In the rows, zero is written as 128.
One turn moves each row of this set onto another row. After a few examples, where does it send each row asked below?
q_741: [160 146 138 147 130 157  84 105 107 134 126 123]
q_418: [122 132 110 104 118 130 125 106  93 116  98 114]
q_291: [150 143 128 140 128 141  77 112 119 123 152 109]
q_523: [130 133 156 124 146 140 137 127 102 123 100 123]
q_383: [149 146 144 126 151 139 139 112 142 112 139 133]
q_778: [158 125 127 121 124 150 134  96  91 118 150  89]
q_638: [132 110 140 114 130 169 109 135  91 105 136 129]
q_218: [124 127 103 118 123 123 134 125 111 117 102 103]
q_886: [138 127 152 111 155 151 142 130 109 118 114 131]
q_285: [147 121 108 123 125 138 114 122  93 129 135  79]
q_434: [156 138 142 125 144 137 118 106 154 115 134 134]
q_690: [134 136 107 117 115 147 112 103  89 124 148  88]
q_274: [148 139 140 149 131 158  90 104 118 140 146 110]
q_315: [139 127 126 114 116 125 136  88  98 131 102 105]
q_62: [145 116 124 100 110 131 115 111 134  98 143 133]
q_60: [129 121 116 113 100 142  95 104 120 111 109 137]
q_935: [129 143 151 126 145 156 139 139  99 117 117 122]
q_28: [153 135 125 128 128 159 121  90  89 138 147  93]
q_863: [131 129 138 112 156 145 125 133 103  99 105 135]
q_307: [156 135 134 122 152 134 108 118 140  94 142 134]
q_445: [131 129 139 121 110 156  79 134 112 124 127 125]
q_847: [139 127 115 122 115 147 131  86  96 134 148  95]
q_312: [157 150 125 122 137 140 134 101 144 106 136 139]
q_57: [163 133 109 132 156 142 115 123 128 107 144 138]
q_203: [169 129 109 137 132 134  82 114 113 130 139 111]
q_426: [134 134 131 121 106 115 124 102 108 127  96 111]
q_488: [155 154 135 146 133 148  93  98 127 139 138 125]
q_647: [128 135 117 132 153 144 125 144 113 111 107 135]
q_460: [133 120 117 102 115 167 125 117 114 102 155 111]
q_776: [128 127 128 113 117 130 129 101  94 138  93 123]

q_847 turns into q_274
q_647 turns into q_218
q_445 turns into q_62
Where do these go?
q_935 turns into q_426
q_315 turns into q_28
q_418 turns into q_690

One turn moves each row of this set onto another row. After a few examples, where does it send each row asked below?
q_801: [156 177 154 134 145 130 122 138 135 118 128 133]
q_564: [125 118 154 121 136 125 132 104 125 121 102 124]
q_614: [137 156 111 131 127 102 131 133 157 115 142 145]
q_136: [116 126 126 132 127  92 135 126 138 111 154 148]
q_809: [151 154 125 133 121 104 142 121 154 125 140 149]
q_94: [135 141 140 155 160 143 130 162 119 119 157 136]
q_122: [125 134 141 109 144 108 111 113 132 120 110 125]
q_893: [123 114 140 143 118 109 157 114 130 116 146 148]
q_659: [116 153 133 147 148 150 125 159 136  95 121 120]
q_545: [147 130 132 133 156 154 152 119 134 145 112 121]
q_432: [147 143 152 154 156 142 134 153 116 128 157 140]
q_361: [122 125 114 135 163 156 142 137 137 130 111 114]
q_219: [143 153 117 119 169 129 122 131 144 142 121 124]
q_26: [152 154 163 149 137 156 148 132 128 117 119 129]
q_330: [135 142 154 155 138 164 149 140 128 107 116 123]
q_807: [125 131 131 130 125  90 138 120 136 116 154 150]
q_866: [130 122 141 138 118 103 152 111 131 120 150 149]
q_483: [122 135 107 129 168 145 129 141 142 129 115 115]
q_844: [121 145 103 136 128 108 132 141 157 105 139 140]
q_998: [161 168 162 141 139 143 136 131 130 122 123 133]
q_722: [132 134 149 111 142 111 117 107 129 125 108 127]
q_302: [130 147 108 122 170 134 121 139 144 133 119 118]
q_442: [116 113 147 124 138 129 132 109 124 116 101 121]
q_373: [108 121 134 116 145 119 117 120 131 111 106 121]
q_684: [120 143 142 154 143 162 139 151 132  98 116 121]
q_701: [113 132 103 146 126 122 144 143 154 100 134 135]
q_522: [138 144 143 152 160 138 126 160 120 121 159 137]
q_510: [125 166 131 137 152 135 114 160 139 100 126 125]
q_618: [148 146 148 153 156 138 129 154 119 127 158 140]
q_264: [137 136 143 157 158 145 134 158 116 120 156 136]
q_561: [131 127 138 134 121  95 145 114 134 119 152 151]
q_256: [144 146 145 152 160 136 127 157 120 124 159 138]
q_558: [155 152 126 121 163 133 132 122 142 149 120 126]
q_674: [147 134 134 149 113 131 166 114 145 122 132 145]
q_196: [133 125 125 137 159 158 150 125 135 136 109 116]
q_338: [114 128 136 113 146 110 112 118 132 115 108 123]
q_323: [157 145 134 141 115 117 155 114 148 126 135 150]
q_600: [109 116 139 122 142 126 125 116 128 112 103 119]
q_691: [142 175 140 132 150 129 113 151 139 110 128 131]
q_810: [156 143 133 127 158 143 143 117 135 151 116 124]
q_294: [114 110 134 142 120 109 155 120 131 110 146 145]
q_888: [108 113 127 141 123 107 147 126 134 106 148 144]
q_751: [130 123 125 153 113 137 169 122 145 112 128 139]
q_103: [141 135 147 159 157 148 137 156 115 122 155 137]
q_916: [133 126 153 116 138 118 125 103 127 127 106 126]
q_794: [145 138 150 157 155 146 138 153 115 126 156 139]
q_782: [117 122 112 153 119 133 159 134 150 104 130 135]
q_846: [109 120 124 137 126  99 139 128 137 106 150 144]

q_801 turns into q_659
q_122 turns into q_600
q_846 turns into q_893
Where do these go?
q_302 turns into q_196
q_751 turns into q_809
q_432 turns into q_522

One turn moves each row of this set onto another row. After a few examples, where does it send each row asked below?
q_582: [138 120 133 127 115 109  95 136  78  97 143 163 149 110 109 131 154 143]
q_718: [123 131 147 131 120 133 104 155 153 145 114 160 115 118 101 145 163 118]
q_598: [124 126 134 121 128  94 120 119 119 114  92 149 169 114 100 152 151 123]
q_183: [119 118 123 116 135 144 128 161 144 132 122 165 141 105 103 144 161 110]
q_400: [134 101 135 155 113 132 111 135 128 126 156 120 158 112 108 153 154 159]
q_268: [119 104 121 123 154 128  86 137 122 122 148 131 148 104  93 111 138 134]
q_704: [132 136 123 130 128 126 129 100 128 142 127 117 127 137 114 135 134 121]
q_955: [134 130 164 117 136 123  89 128 101 142 156 138 135 118  93 132 133 141]
q_540: [117 129 123 137 116 112 133 133 134  81 126 150 145 124  89 171 148 135]
q_409: [122 161 122 159 108 117 110 148 104 111 120 122 143 126  87 125 147 120]
q_95: [139 149 129 118 118 108 116 132 115 103 133 164 154 129  96 122 192 147]
q_752: [135 108 150 137 118 124 102 126 158 103 146 130 127 124 101 132 132 150]
q_212: [123 128 168 130 127 117 124 130 103 111 104 145 136 119  94 120 185 145]
q_536: [123 109 138 132 126 159 114  95 113 125 128 149 130 114  73 135 161 141]
q_887: [129 138 147 117 109  96 111 113 105  99 142 136 133 137 122 127 144 117]
q_175: [124 110 113 130  98 147 103 160 123 135 117 151 127 120 124 144 167 121]
q_637: [120 127 112 136 110 125 115 144 147 131 139 152 125 121 125 133 183 103]
q_746: [124 117 118 130  98 119 142 116 144 126 124 166 126 107 112 122 134 143]
q_484: [133 129 137 104 108 110 110 135 101 131 110 142 162 157 109 139 150 132]
q_851: [144 137 140 110 130 121 115 118 131 103 164 151 149 102  95 149 130 144]
q_88: [129 136 130 165 111 119 141 157 105 105 137 136 162 131  94 131 149 126]
q_644: [ 77 147 135 128 112 125 114 139 131 132 137 146 146 148 108 147 140 127]
q_725: [152 119 115 158 129 136 114 128 108 131 138 161 138  98  96 135 167 166]
q_666: [ 90 143 127 142 115 136 106 156 123 115 144 174 148 119  95 144 163 155]
q_811: [112 115 122 134 115 119 114 126 113 159 123 161 121 106 104 100 146 138]
q_822: [ 99 125 146 142 141 115 100 146  88 132 126 135 127 135  81 131 169 125]
q_211: [125 109 131 140 127 129 109  82 133 135 131 155 148 120  79 149 150 121]
q_479: [115 141 116 131 128 132  96 116 128 126 147  96 139 104 102 127 159 134]

q_479 turns into q_598
q_887 turns into q_851
q_811 turns into q_644
Where do these go?
q_822 turns into q_704
q_268 turns into q_484
q_88 turns into q_536
q_183 turns into q_175

One turn moves each row of this set onto another row. After a few examples, where does it send each row asked below?
q_981: [117 132 138 142 155 116 106 118 165 112 114 122]
q_877: [103  95 147 116 103 141 122 126 154 115 125 132]
q_552: [145 114 124 124 113 158 155 100 130 122 111 107]
q_156: [124  89 137 125 115 161 130 105 178 143 121 124]
q_665: [114 131 138 135 143 128 101 126 170 111 110 117]
q_11: [132 117 124 120 113 164 144 108 125 102 112 111]
q_421: [160 114 117 133 112 150 148 104 144 117 131  99]
q_7: [131  96 135 141 124 111 119 117 165 112 159 128]
q_104: [ 94 123 134 125 138 154 120 101 146 111 109 150]
q_240: [142  91 131 144 138 133 133  92 176 143 145 126]
q_699: [156 114 121 138 130 141 158  91 128 121 125 109]
q_160: [121  92 142 134 142 145 146  85 153 149 117 140]
q_250: [123 124 124 151 158 123 118  91 157 108 146 145]
q_698: [117 120 122 130 120 151 101 117 182 103 140 128]
q_856: [157 116 113 135 115 147 134 111 146  99 144 100]
q_72: [109 132 142 135 153 125 108 120 160 114 102 125]
q_745: [107  98 149 136 141 114 137 101 130 120 130 149]
q_439: [147 119 121 141 141 137 152  90 117 105 131 118]

q_552 turns into q_421
q_698 turns into q_250
Where do these go?
q_160 turns into q_156
q_439 turns into q_11
q_877 turns into q_7
q_665 turns into q_981

